The rows of Y fall into a few groups, which share some directions, and each row is roughly a mix of its group's hidden directions.
Y:
array([[  85, -246,  136,  496,   24,   13, -308, -174, -255,  283],
       [ 105,  405, -348, -116,  -34,    4, -416,   15,  -99, -330],
       [ 459,  339,   41, -106,  -87,   99,  -34, -319,  284,  253],
       [ 138,   84, -560, -244,  154,   90,  274, -187, -235,   84],
       [   6,  166,   10,  202, -154,  467,  -89,  507,  -88,  142],
       [ 258, -190, -166,   94,  -20,  -96, -484, -194,  373, -208],
       [-143,  186,  415,  224,  142,  305,  251, -211,  321,   46],
       [ -87,  337,  128, -187,   88, -348,  423,  281, -178, -110],
       [-320,  289,  397,   50, -143, -213, -158,   37, -308, -266],
       [ -82,   -8,  215, -316, -389, -267,  197,  256,  312, -162],
       [ -88,  317, -480,  153,  261,   90,   66,  -31,   89, -390],
       [ 131,  186, -272, -381,  260, -178,   29, -348,  151,  299],
       [ 199,  -63, -575,  -32,  237, -328,   96, -172, -159,  -17],
       [ 392, -297,   87,  116,   63,  258,  165, -202, -164,  418],
       [ 292,  -49, -290,   18, -313,  141,  423,  276,  181,  158],
       [  21,   -4,  429,  343, -362,   31, -190,  277,  238,  -14],
       [   6,  300,  352, -194,  228,  269,  109,  -64, -244, -390],
       [ -14,   79,  292, -420, -183, -427,  174,  237,   75, -167],
       [  16, -314,  165,    6, -395,  200, -388, -291,  -43,  211],
       [ -80,  255,  274,   19, -477, -140,  346,  -72,  251, -145],
       [-330,  236, -134,  350,  -83, -275,   84,  203,  162, -376],
       [-147,  130,   12,   17, -129, -184,  309, -134, -276, -570],
       [ 339,   32,   62, -237,  207,  570, -165,   52, -108,  133],
       [-155, -150, -215,   89,  311,   16, -164, -433, -367,  237],
       [ 573,  225,  148, -209, -157, -193,  107, -116,   -1, -268],
       [ -40,  -70,   37,  353, -194,  417,   42,  139, -487,   24],
       [-558,  114, -327,   95,  164,  185, -145,  -13, -234, -162],
       [-114,   41,  107, -453, -102, -533,  212, -121, -112,  -69],
       [ 298, -244,  -37,  106,   69,   13, -265,  485,  136,  337],
       [  29,  265,  139,   70,  251, -129,  102,  472, -213, -387],
       [ 115, -141,  348,  168, -120, -186, -280, -351,  171,  376],
       [ -11,  164,   27, -259, -344,   75,  130,  583,  148,   78],
       [-253,   98,   20,  377,  499,  -62, -193,    0,  266, -164],
       [ 190,  -39, -298, -341,  197,   18,  203,  -98, -517,  -60],
       [ 183,   43,  -80,  -42,  456, -127, -173, -421, -219,  284],
       [-200,  -33,   24,  168,   19, -486,   84,   10,  260,  472],
       [ 287,   72,  326, -249,  208, -190, -507,  -24,   50,   84],
       [ 180, -130, -121,  288,   90,  160, -319, -399,   11,  402],
       [ -24,   43, -166,  335, -216,  161, -208,  398,  432,  -22],
       [ -34,  216, -371,  270,  328,   95,  157,  302,  139, -304],
       [-149,  -29,  113, -109,  688, -212,   64,  168,  -62,   38],
       [ 190,  145,   42,  -89,  172, -430,   44, -493,  261,  -96],
       [ 359, -125,  -54,   18, -141,  209,  134,  577, -178, -102],
       [ 453,   14,  -86,  284, -293,  395, -200, -169,   20,   -4],
       [ 482, -258,  -60,  311,  168,  159, -120,  354,  -48,   96],
       [-219,  157,  352,  -92,  -71,  330,   31,   75, -222, -478],
       [   8,  -33,   -4,  151, -218,  228,  577,  157,  323,  134],
       [ -97, -391,  -24,  -91,  -26,  224, -547,   31,   91,  270],
       [-151,  321,  325,   19, -408, -251,  216,  228, -171, -121],
       [  45, -196,  134,  -69,  420,  -92, -228, -221,  185,  470],
       [-112, -217,  280, -189, -178,  220, -154, -301, -423, -237],
       [-220, -262,  105, -402, -148,  -54,  120,  -61, -275, -442],
       [  -8,   75, -125, -297, -146,  235,  183,  605,   95,  -90],
       [-133,  245, -174,   47,  294,  395, -189,  320,  -87, -324],
       [   4, -392, -284,  -14, -131,  394,   43,  330, -123,  267],
       [  29,  188,  501, -165, -171, -416,   19, -293,    2,   34],
       [   4, -231,  486,  -70,  300,  -38, -285,  359,  -54,  -67],
       [ 184, -233,   94,  -29, -295,  -58,   78,   97,  329,  540],
       [ 414,  -37,  -48, -166, -138,  233, -240,   75, -376, -350],
       [-177,   42,  105,  -29, -185,   61, -320,  454,  222,  403],
       [-223, -186,  389,    8,  -82, -301, -303,  306, -128, -263],
       [  51,  -28,  477,  198,  234, -303, -149, -160,  360,  101],
       [ -12,  489, -226,  133, -420,   60,  -17, -136,  167, -262],
       [ 175, -101,  436,  323, -202,   45, -449, -124,  -95,   13],
       [ 320, -346,  167,    5,  415,  -14,   49,  317,  169,  223],
       [-130,  -51,   -8,  167,   73,  139, -143, -263, -457,  482],
       [ 225,  135, -495,   29, -103,   76,   64, -254,  268,  364],
       [ -11, -284,  -54,   87, -196,  -13,  -94,  132, -439,  505],
       [-496,  353, -112,  246,   66,  -21, -154, -112,  -72, -337],
       [-353,  225,   27,  -29,  171, -437,  369,   71,  -86, -242],
       [ 306,  -92, -190, -308,  340,   84, -308,  -77,  134, -360],
       [ 308, -409, -105, -296, -137,  214, -116, -247,  -30,  321],
       [ 157,   -4, -282,  -70,  -29,  348,  153,  461, -326,  173],
       [-118,  347,  195,  319,  -88,  396, -268,  242,  177,   52],
       [ 164, -108,   40, -255, -301,  111, -343, -477, -221,  -33],
       [  60,  163,   87,   91,  326,  -61,  -77, -300,  426, -412],
       [ 298, -384, -236,  -11,   79,  306, -251, -267,  211,  180],
       [ 509, -100,  163,  463,  -24,   90, -112,  265,   40,   24],
       [ 204, -486,   50,  210,  291, -279, -234, -219,  118,  -25],
       [ -86,   80,  122,  556, -254,  261, -168, -151,  282,   50],
       [  78,  -67, -200, -137,  515,   74, -264, -285, -298,  154],
       [ -95, -115,  200,  390,  -56,  393,  -13,  339, -147, -309],
       [  89, -195, -115,  134, -238, -522,  150, -388,   -8,  155],
       [ -26, -279,  169,  178, -274,  211, -136,  567,    7,   71],
       [ 278, -128, -570,  -23,  -45,  366,  169,  130,   59,  -10],
       [ 224,  403,    6, -289,   25,  -72, -387,   41, -151, -356],
       [-154,  308,  154,  465,   43, -120,   41,  323,  178, -302],
       [-266, -225,  -44,  123, -358, -226, -104, -227, -161, -445],
       [ 572,   65,   24, -195, -186,   45,  105,  249, -230, -267],
       [ 518, -276, -148,  -77,  287, -174,   83,  188,  220, -167],
       [ 288, -114, -294, -190,  149,  421, -260,  296,  173,    8],
       [   4,  386, -116, -415, -155, -390,  116, -181,  208,  -56],
       [ 119, -209,  127,  157, -343,    7, -118,  429, -152,  408],
       [ -71,  168, -221,  192,  123, -230,  294,  222,   77,  524],
       [-598,  -93,   38,  201,  -25,  -49,   78,   -8,  178,  394],
       [ 218, -392,  -22, -153, -167, -132,  160,  214, -511,   -9],
       [ 160,   71,  246,   22,  466, -308,  261,  322,  168,   -2],
       [-124,  -78,  160,  -94, -118, -160,  595, -207,  220,  251],
       [ -13,  -97,  321,  383,  300,  378, -207, -175,   80,  176],
       [ -62,  -10, -107,  -26, -325, -132,  313, -322, -483, -173],
       [-459,   77, -401,  272,  218,  139, -237,  -22,  131, -105],
       [ 151, -524,  204, -123,   71, -110,  230,  102, -346,  223],
       [ 219,  -52,  353, -309,  354, -348,  -16, -263,   35,  122],
       [-178,  117,  317,   81, -323,  164,   55,   95,   10, -555],
       [-345,  334,  100, -321, -431,  -41,  263,   13,  -20,  -54],
       [-376, -193,  137, -439,  182, -127,    0,  -45, -271, -298],
       [ 377, -140, -235,   78,  103,  270,   44,  487, -193,  142],
       [  48,  123, -237,  405, -259, -156,  -46,  138,  361, -351],
       [ 191,  213,  210, -117,  -33, -127,  147,  437, -359, -324],
       [ 354, -356,   47, -276, -290,   79,   75, -117,   27,  403],
       [ 126,  233,  126, -272,  235,  -24,  219,  -61,  -61, -576],
       [ 228,  463,  129,  131,  -27,  -53, -244,  108,  344,  332],
       [ 365,   73,   12, -242,  -29, -244, -124, -402,  117,  394],
       [ 294,  291,  -86,  -31,   13,  235,  -24,  550,  233,  104],
       [-246,  125, -268,  181,  248, -261, -197,  262,  356, -242],
       [ -61,   51,    3,   79,  348,  172,   27, -207,  246, -580],
       [  43,   98, -269,  371,  205,   23, -351,  100,  255,  377],
       [ 384,   84,  151,  144,   58,  276, -435, -326,  110, -134],
       [-113,   70, -450,  318,  -98,  266, -242,  132, -192, -299],
       [-176, -125,   70, -474,  270, -354,  140,  -32,  -12, -330],
       [ -86,  180,   20, -349, -332,   50,  368,  341,   83, -264],
       [ 212,  114, -410, -114,  274,  272, -178,  415,   82,  -73],
       [ 154, -245,  140, -523,  231,  328, -220,  -55, -117,    6],
       [-167,   92,  -49,  -85,  136, -314, -144, -567,  -64,  306],
       [-346, -414,   -7, -124, -161, -129, -195,   95, -208,  406],
       [-273,  -60,  109,  300, -388,  337, -174,  309,   69,  169],
       [-112,  109,  105,  237,  172,  508,  175,  293,  -17, -328],
       [ -59,  117,  267, -103, -319, -409, -170,  -11,  276,  362],
       [ -32,   47,  127,  386,   45,   15, -437, -168,  -53,  459],
       [-244,  139, -126,  304,   18, -393,  -78,  166,  404, -254],
       [ 175,  -66, -181, -151, -281,  -13,  218,  583,  -56, -208],
       [ 143,  266,   -5, -164,   93,   16,  437,  -88, -325, -415],
       [ 199,  -28, -165, -177, -464,   -8,  341, -201,  201,  305],
       [ 222,   55,  149,  -36,  -91, -129,  412,  575,  -50,   11],
       [-299,  283,  -43,  -68, -218,  -85,  488, -267,  -34, -250],
       [-210, -156,  -37,  186,   21,   11, -508,  195,  398,  211],
       [  45, -261,  201, -411, -294, -216,  403,   88,  143,  -18],
       [ 511,  -17, -191,  143,  298,    4,  243, -222, -159, -251]])
One row of each group comes first, with its name. Which group is each row after those in?
[349, -28, 309, 198, -96, 212,   7, -19, 398, 366]
<38>
[  33,  153, -313, -155,  -63,  181,  335,  -38, -540,  124]
<7>
[ 426, -363,  115,  -49, -286,  101,  -20, -102,  234,  342]
<39>
[ 357,  255,  -35,  134,   32,  490,   66, -131, -347,   94]
<77>

[-301, -329, -293,  139,  173,  341, -303, -134,   48,  202]
<39>
[ -71, -284,   61,  323,  147, -130, -265, -462, -231,  184]
<7>
[-145, -120,  213, -111,  334,  111,  -15,  527, -128, -304]
<38>
[140, 320, -56, 255, -64, 196, 352, 295,  32, 399]
<77>
[ 196, -606,  114,   74, -149, -126,   20,  365,   -6,  -88]
<7>
[ -86,  431,  -43,  523,  127, -220,   25,   68,  243,   79]
<77>
[ 310,  182,   47,  -66, -232,   92,  416,  280,   52, -389]
<7>
[   6,  144,   98,  493,  189,  199, -193, -434, -163,  -41]
<7>
[ 219, -158,  123,  260,  -55,  135, -291,  511,  171,  227]
<7>
[-286,   65,  487, -134, -136, -304, -153, -301, -145,  127]
<39>
[  64, -257, -287,  -25,  300,  350,  187,  140, -218, -369]
<7>
[-185,  151, -121,  -49,  209,  100,  -45,  358, -460, -365]
<39>
